befo: [198 128 133 105 125 148 224 106 106 119 120 127 117 136]
lipa: [133 139 157 139 149 144 154 143 187 208  96 122 131 132]
vibor: [ 30 137 147 126 111 151 139 133 137 157 168 158 145 119]
Safos: [152 144 154 143 187 131 144 128 136 116  85  92  89 117]
buf: [133 120 125 142 134 118 105 143 146 158 140 134 111 144]
roza: [ 99 128 146 141 129 168  80 200 197 117  89 101  93 116]
then: [149 144 154 143 187]	[208  96]
then: [126 111 151]	[139 133]
then: [152 144 154 143 187 131]	[144 128]
which: [133 137 157]	vibor
which: [139 157 139 149 144 154 143 187]	lipa
which: [133 105 125 148 224 106 106 119 120 127 117]	befo
which: [134 111]	buf

roza: [120 148 140 124 111 129 122 146 118 136 125 133 114 154 131 144]
Midun: [ 52 173 173 145  71 129 118 185  52 136 117 182  48 171 170 168]
Safos: [ 52 173 173 145  71 129 118 185  52 136 117 182  48 158 170 168]
key -> tag
[119] -> Q_268
[51] -> Q_780
[71] -> Q_23
[118] -> Q_448
[52] -> Q_586
join Safos 9: 	Q_586
which: [120 148 140 124 111 129 122 146 118 136 125 133 114 154 131 144]	roza
which: [ 52 173 173 145  71 129 118 185  52 136 117 182  48 171 170 168]	Midun

befo: [104 130 134 114  95 158  97 128 119 145 123 131 120 120 150 100 130 123
 137 122 117 120 124 126 145 125 122 125 144 127 128 115 151]
ketu: [148  96 150 110 158  95 161  93 147 144 113 153 119 144 136 127 116 157
  94 163  78 163  88 176 111 130 146 117 145  99 130 109 172]
sele: [104 130 134 115 122 120  97 128 134 145 123 131 120 120 150 100 130 123
 137 122 117 120 124 126 145 125 122 125 144 127 128 115 151]
Bilev: [152 103 137 121 137 112 137 116 122 159  97 148  57 170  82 170  97 145
 108 170  78 160 136 144 108 149 101 151  93 179  87 195  72]
sis: [149 123 116 149 109 147 113 163 107 130 104 133 145 105 144  94 171  89
 148  95 109 127 133 120 163 118 190  82 159 109 136 132 117]
vibor: [144 103 153 116 140 114  99 143 114 159 119 126 136 139 107 146 111 146
  95 180  93 142 131 137 140  72 171 105 110 135 149 128 155]
Midun: [113 160  84 134 137 121 147  71 195  73 206  49 206  47 226  59 188  91
 132 114 135 102 135  97 143 110 157  88 129 159  84 162  49]
key -> tag
[135] -> Q_646
[47] -> Q_187
[120] -> Q_300
[46] -> Q_943
[144] -> Q_969
[139] -> Q_967
[136] -> Q_637
[121] -> Q_600
[119] -> Q_68
join Midun 14: 	Q_187
which: [144 136 127]	ketu
which: [104 130 134 114  95 158  97 128 119 145 123 131 120 120 150 100 130 123
 137 122 117 120 124 126 145 125 122 125 144 127 128 115 151]	befo
which: [148  96 150 110 158  95 161  93 147 144 113 153 119 144 136 127 116 157
  94 163  78 163  88 176 111 130 146 117 145  99 130 109 172]	ketu
which: [158  95]	ketu

Safos: [110 118 214 124 155 135 153 106 165 200 102 146 120 133 180 171 179 156
 206  99 108  96]
roza: [108 127 214 124 158 127 158 120 169 206  98 146 119 141 189 175 187 172
 206 107 112 105]
ketu: [ 92 113 168 166 153  77  99 128 168 154 137 185 100  46 163  56 126 154
 206  96  99 110]
Midun: [111 120 214 121 149 129 150 114 164 202 110 133 127 134 176 167 182 170
 206 103 104 105]
lipa: [109 171 214 198  92 113 168 166 151  77  99 103  66 164  74 154  55 105
 206  95 176 105]
vibor: [109 111 214 107 161 101 129  94 147 182  99 132 105 175 175 207 155 171
 206 142 123  80]
sis: [110 117 214 110 161  95 131  92 151 103  99  77  97 168 173 196 152 177
 206 133 114  83]
which: [108 127 214]	roza
then: [ 77  99 103]	[ 66 164]
Table of tags by key:
[155] -> Q_728
[117] -> Q_101
[118] -> Q_918
[120] -> Q_162
join Safos 2: 	Q_918
then: [ 92 113 168 166 151  77  99]	[103  66]
then: [ 99 132 105 175 175 207 155 171]	[206 142]
which: [110 117 214 110 161  95 131  92 151 103  99  77  97 168 173 196 152 177
 206 133 114  83]	sis
then: [141 189]	[175 187]

